Here are some points:
[ 64 -16  -4 -30 -11  76  16 -14   9 -20   7 -16 -40  -6  -3  16  20  42
 -24  -2  19  21 -49   5  78  30  52  -9 -11  40  17 -33 -27]
[ -6 -13   6  17  22  21  22 -46  37 -30 -45 -34  -4 -71 -11 -26  -3 -19
  24   1   7  11  20  17 -23   0  45 -27 -26 -30  -2 -22  46]
[ -2  33  -7 -22  29  -8 -20 -12   8 -30  19  48   9   4  -2  22  61 -18
  33  21  12  32  45 -29  -2  31  19 -26  -9 -27 -13 -12  60]
[ 31  26  -1  10 -22  27 -19   9  -4  51 -15   5 -16  -4  34  23   5  23
   3 -20 -16  26  61  35 -26  20 -33  11   9  22 -22 -19  68]
[-27   7 -18  -6   5 -10  32  -1  11  -6  90   4  18 -30  14  -3   2 112
  -8 -40 -52  -5 -35 -46  44 -57  44 -21  11   7  32   1  53]
[  0 -21 -19  36   6 -29  64 -12  20  -9 -38  -7 -29 -20 -47 -15   1   0
  63  -1 -12   6   6   2 -17 -48  57   7  -8 -24 -13 -15  69]
[  36  104   51   52   -6 -116  -74  -72  127  -72   40   98   27   81
   10  -19   43   18 -127  109  -32   12   78   11 -127  -95    5   36
   -1  -29   -7 -105   10]
[ 60 -12  -8   7 -18  13  -6  26  17 -20 -26 -18 -35  37  22  13  24  26
 -46   1  25 -24 -37  20  48  35  28 -30 -15  13  22 -26 -34]
[  2  -1  17   2 -19 -23  -6 -17 -12  11  14  12  28  13 -33   4 -32  36
  25  -5  15 -12 -13  12   8 -32   9 -25 -21  -6 -14  -8 -22]
[ -2 -22  19 -17  24  35  -8 -15   6  22  48  51  17   2  10  30  47  15
  43  46  54   3  50 -18 -12  21  20  18  -3 -33  -4 -30  54]
[ -1 -15 -39  -5 -13  15 -16 -11 -31  12 -68 -30  -4   3 -26   6 -34  20
   5  -6  33 -11 -23 -31  10   5  31  26  11  -3  -4 -11 -53]
[ 26  31  -6 -10  -7  31  -8  43  16  60   7  30 -33 -12  -4 -10 -12  39
  10  57 -33   0  80   1 -61  20 -28  13  14  53 -30 -28  81]
[ -5  17 -32 -21  30 -15  12 -21   8 -11 -20  12   1 -20 -33  -3  41 -24
  64  13  -1   5  31  -7 -12   1  19 -41 -13 -26 -23 -29  66]
[-21   1  31   6 -26   0 -19   1 -24   5 -22  24   2 -32  -7  18   8 -50
 -17 -14  -4 -31  -5  36   9  -3 -50 -19   1 -22  19  24 -49]
[ 20  46   8  35 -44  30 -29  25 -37  43 -18 -12 -32 -46 -13 -28   2 -38
 -52  -2   5  36  55 -15 -47 -18 -45   2 -25  51 -40  -4  51]
[ 33  20   1  -3  -7  50 -22 -36  37 -28  15 -17 -12   2  -1  36  10 -20
  -2  38  33 -14   1 -49 -37  12 -21  50  44  36  25 -41 -26]
[  3  19  -4 -12  42   0  -7 -16   1 -39  13  31  20   7 -25 -16  57   8
  64  10  11  26  44 -46  24 -16  25 -31 -23 -29  -6 -28  77]
[-55   1  17 -33 -16   4 -78 -21 -35  13  21 -33   0  35  57  21 -18 -13
  20 -16   7 -69 -13  62 -37  15 -40  11 -10  79 -35  44 -20]
[  4  -2 -11   5   1 -41  19 -57   2  24  40  45 -43  11 -31 -36  -5 -41
 -67 -30  29 -24  -4 111  -3  70 -56 -12  65 -22  14  49  -7]
[ 26  48  18   4 -33  24 -29 -17  43 -12  33   4 -12   3  29  50  29 -15
   7   9  13 -28 -11 -49 -18   9 -10  38  42  30 -11 -28 -16]
[ 18  22  -2 -13  -3  22 -16 -16  11 -26 -12 -45 -21  16   3  18  -9  13
 -20  48  11 -24 -17 -34 -24  21  44  41  42  20 -19 -42 -15]
[  21   -5   -2  -34  -38   -3   -8    9   88   53   43    9 -108   10
    2   28  -22  -82  -88  -64  -45  -51    3   76   64   85  -77  -18
   29   -6    4   27   30]
[ 40 -23  37 -65 -15  91   6 -21  44 -22 -10 -36 -46 -76 -26 -28 -19  -2
 -26  -6  11  37 -29  -9  66  41  31 -25 -31  41  -3 -45 -44]
[ 17  12  27 -29 -41  19 -23  21 -14  24   5   0 -55 -15 -46 -35  -7 -47
 -37  38   2  -2  47 -22  -4  14 -22  17 -17  45 -12  23  35]
[ 16  -3 -13  70  -9  -2 -29  76   0 -44 -55 -74  34  -2 -25 -18 -12  -2
 -60 -29  -5  29  28  18  76  38  84   4  18   5 -46 -15 -56]
[-29 -23  13  84 -13 -59   8  19 -44   8  46  96  29 -32  20  -6   9   1
 -14 -19 -37 -23  38  -8 -11  44   1  47  30  58  57   9 -38]
[-15 -26 -53  -3 -22  26 -47  35 -33 -40 -54 -25   7  31   7 -14 -15  18
   3 -20 -12 -23 -51  -4  31  37  59  -2  16  -7 -20 -26 -29]
[ -8   8 -10  39  13 -15 -13   6 -10   8   3 -31 -35   6   8 -32 -26 -18
 -50  -8  -9  26   0 -33  22 -16 -16  -1  25   0 -18  77 -27]
[-31 -17 -22  25  -8 -20  -7  -7 -28 -13  -8  20  14   1   4 -16 -21  34
  -4 -20  17 -14 -19 -24  21 -12  16  37 -14   2 -14  19 -26]
[-45 -11 -22   6 -14 -50  -2   5 -14  -5  30  45  26 -13  14 -11 -11  39
   8 -31  -8  -2   6  17  40  -2   8  69 -31  30  10  24 -30]
[  53  -34   11 -102   52  -55   32   55   24   31   13   14  -63   66
  -64  -46   18  -29  127  -40 -108  119  -49   48  -10  -10   34  127
  127  -25  -73  -82  -11]
[ 64 -10 -11 -19 -26  54   0  12   4  -8 -20 -31 -38  11  -5  21   9  37
 -28   4   8  -1 -17  16  72  23  45 -26 -27  25  25 -28 -29]
[ 20 -17 -24  -2 -33  -9 -53 -33 -23  -3  -7  -1  17  26 -37  -8 -42  56
  48 -35 -17 -16 -49 -20  21 -12  12 -13 -41   7  -9 -27 -13]
[ 11  -1  37 -20  39   3 -36 -16 -32  -8  27  46  20   2 -12  21  48 -28
  20  40 -15  43  62 -41 -67  52  70 -35  -3 -20 -14 -15  74]
[-28  45  31 -51 -21  51 -45  55 -32  30  14 -29   8 -73 -31 -36 -45 -81
 -59   0 -19 -12  51 -53 -17 -32 -58   7 -23  33  -7 -32  34]
[ 51  -7 -20  -9   5  45 -15  42   1 -26 -15 -16 -12  29  38  22   7  45
 -48  18  20 -20 -21  18  49   8  35 -12 -10   9  20 -14 -24]
Then 16 other points, each followed by its number:
[ -1 -10  -1  31  26  52   8  12 -13 -31 -20 -31  -2  -7   0   7   2  12
  21 -23  28 -23 -19 -13   4  23  44   1  -6 -41 -25 -16 -42] 0
[-49   6  16  -3 -10  -7 -11  -7 -33  24   1 -17  29  22  24  -9 -45 -39
  35 -29   2 -32   8  44 -32  29 -23  11  31  28  17  45  -7] 1
[-13 -10  24 -13  17 -12  84  16 -14  -3  -9  -4  16   7 -21 -13  35 -37
  29 -17  -9  49  -9  14  27  -5  -7  -1   5 -40  -7 -35  46] 2
[-21 -35  39 -24 -19  -7  46  30   8 -13  14   3  -8   8  29  11  53 -27
  14  25  19 -16 -48  34  -3  -1 -30   5 -24  51 -34 -47  22] 3
[ 43 -18 -32 -44  29  92 -34 -62  98  -8   0  29  55 -56  32  63 120  24
  41  27  44  64  10 -26 -59  16 -14 -65  40 -81  -3   2  10] 4
[ 15  -1  57 -13  -6  20   9  46   9  16  -6   0  30  22 -11 -35 -28  -9
 -32  73  -8   6  44 -31  20  -6 -31  26 -23  18  -2  31   7] 5
[-44   9 -10   3   0 -21  91 -10  22   7  12 -34  15 -36 -13  -6  -6  46
 -34   8 -16  -5 -33 -11  -9 -34  27  19 -32  14  28 -44  54] 6
[ -26   23  -25   14  -16  -39 -104   -3  -43   26   36  -56   14    2
    2   -7  -38  -10  -66  -47    8  -23   20   50   18  -37  -37  -24
   -8   11  -16   73  -25] 7
[ 20 -24 -37 -81  49  19  26  -5  25   5  46  48  29 -28  11  34  41 -30
  74 -12   2  42  47 -74 -19  19  59  34  15  27   3 -21  66] 8
[ 50 -19 -31   0 -37  24 -34  38  -4   1 -58 -28 -24  24  29  12   2  26
 -50  14   5 -13 -14  13  58  29  54 -40   7  11  27   1 -36] 9
[-14  12 -22  -6  36   1  17 -30   5 -21 -30  -1  -1 -17 -42  -3  27 -10
  29   2   5   2  23 -17 -14  -4  27 -13 -12 -22 -15 -17  68] 10
[ -9  23  14 -28  27  11 -30 -21   1 -12  28  56   8   5  10  22  59 -23
  38  26  18  18  46 -35 -17  44  22 -11 -11 -34 -12 -22  52] 11
[-34 -14  -6  55  28 -25  16  12 -20 -20  66  50  28 -37  38  19  -3  41
  11 -23  14 -37  33   8  10  -6 -51  64 -30  -2  10  17 -34] 12
[ 19   8  49   8  11 -11   3  35   8  18  -4  17  69  44   2 -13 -38  15
 -14  88  -5  -3  32   6  28 -18 -25  51 -17   6 -19  65  -9] 13
[ 22   4  53  -8   6  13   4  49  10  23  -7   1  47  31  -8 -32 -25   1
 -22  86   2   9  40 -21  23  -7 -32  40 -23   5 -12  44  -2] 14
[  5   2 -13 -11 -28 -27 -22 -37   6   4  23   6  27  17 -27  23 -29  11
  30 -23  -1  13 -33 -10   7 -17  -9 -30   7  -4  11 -31   4] 15
Which three of these numbered points are nearest to each point below, looking only along the 2 directions in which the first points spread most? Their numbers follow each, nearest first.
[  1 -11   8  39   8  61   8   4 -19 -24 -19 -25 -11 -13  11  -3   7  -2
  15 -24  24  -7 -12 -20  -2  38  64  -1  -4 -33  -7 -10 -39] > 0 15 9
[ -1  32 -17 -11  -9 -21 -73  15 -31  -7  60   6  84   5 -24  -1 -58  -4
   0 -53   1   0 -34   7   1 -67 -10 -32 -38   2  25 -43 -24] > 3 15 12
[ 50  20 -15  32   8   2  -2 -33  -8  35 -34  49  21  30  41   9  -5  18
  24 -18  19  16  41  49 -38  -3 -11 -31  69  25  32  23  43] > 13 14 5
[-26   2   2  20  16  25 -44  -3  19  18   9 -14  22 -29   2  -4 -14  -5
  17  -4 -22  52  -6 -26  15 -16 -34 -49  -4   7  65  -4   2] > 3 15 12
[  63  -19   21   16   49    5  106   32  -88   52  -81  -52  -18   95
   52   43  127   84   79  -60 -113  -72  -30   47   33   44   26  -14
  -64   15   -9   -9   29] > 0 2 15
[ -9  13 -27  -2  11 -31  37 -39   3  -3 -18  54 -13  23 -17 -17  13 -10
 -12  -9  13 -12 -19  55 -43  65 -18 -10  18 -40  20   3 -39] > 12 14 3
[-55   8 -10  -8  21  -5 -39   9 -35  18  11 -41   8 -20  10 -49 -41 -42
 -50 -20 -32   0  -8 -44  19 -53 -22  -7   4  15 -13  67 -20] > 1 12 5
[-14  -1  -1  -2   9   0 -89 -16  27  -5  20 -11  16  -1  45  25 -17  10
   3  23 -11   7 -14   5 -30  -8 -36 -30 -18  56  37 -11 -19] > 5 12 14
[-47   2  -2  62  -6 -47   1   9 -29 -10  52  66  19 -38  23 -19  15  16
 -21 -36 -19 -28  31  15  22  28  -4  68 -15  34  40  14 -42] > 5 12 1
[-20  10  33  -5 -32  20  13  16  14   5   3  32 -18 -15  17  45  17 -26
 -19 -45 -17 -37 -15  11  18  13 -25 -20 -16 -21  16   7 -19] > 1 12 5
[-16  15 -14   8  -5 -35  30 -37 -24  -5 -19  55  -2  28 -12  -3  21 -16
  -8 -18   7 -11 -16  53 -52  57 -22  -8   8 -29  17   7 -20] > 14 13 12
[-32  39 -42  82 -14 -34 -27  21 -38  44  68  -6  28   1   1 -54  -1  60
 -70 -51  12  67 -29 -54   0 -86  42 -15 -42  64 -19   5  86] > 13 14 3
[  9 -11  19   3  78  -2  65  18   9 -21  56 -13  37  15  11  28  16  -6
  47 -10  25  37  17   2  27 -21 -86   0 -21 -59  -9 -14  52] > 10 4 6
[-14  28  -8  -4   1 -27  36 -38  -4  -6 -22  58   6  36 -13  -8  15  -6
 -17 -23   8  -6 -20  42 -41  67 -11  -9   1 -30  21  -2 -21] > 14 13 12
[-14 -35  15 -12 -17 -28 -27  12   6 -15 -19  57  13 -23  13  65  15 -15
   2  -9 -33  23  -1   0  44 -16 -23 -16 -47 -30 -42  33 -13] > 3 15 12
[ -9   1 -71  39  17 -34 -71  42 -37 -19 -52  52  36  32  38 -21 -80 -16
  -9 -61  16 -31 -37  -4  -5  10  42 -41 114  34  73  45 -38] > 9 1 3
[ 32  41   9  -4 -17  19 -20 -16  39 -22  11 -14 -27  15  19  49   9 -12
   5  32  13 -33  -4 -35 -17  22 -12  31  46  26  12 -25 -21] > 14 12 13
[-23  -5  17   1   1  -2  82   2  -9  -5 -10  -3  23  -4 -15  -5  25 -28
   7  -9  -4  23 -13   6  22 -15 -11 -11 -23 -17  -3 -41  44] > 6 15 2
[-11  -6  -3   7 -42  -8 -19 -15   7  12 -16  25 -26   4 -12  22  13 -77
 -22 -19 -11 -64 -18  43  -3  48 -69  -1   0 -41  12   6 -16] > 7 1 5
[-47  -4   0  -9  14 -26  68  16  39   6  72  -5  14 -25   6 -19  14  82
 -12 -30 -39  23 -68 -41  43 -46  39  18  14   5  13 -31  72] > 2 10 6
[-40   2   6 -17 -30   7 -30  -5 -18  35  17 -48   2  26  18  -1 -38 -55
  26 -41 -27 -60  -4  25 -29  32 -25  18  -1  19  -6  31  17] > 1 12 5
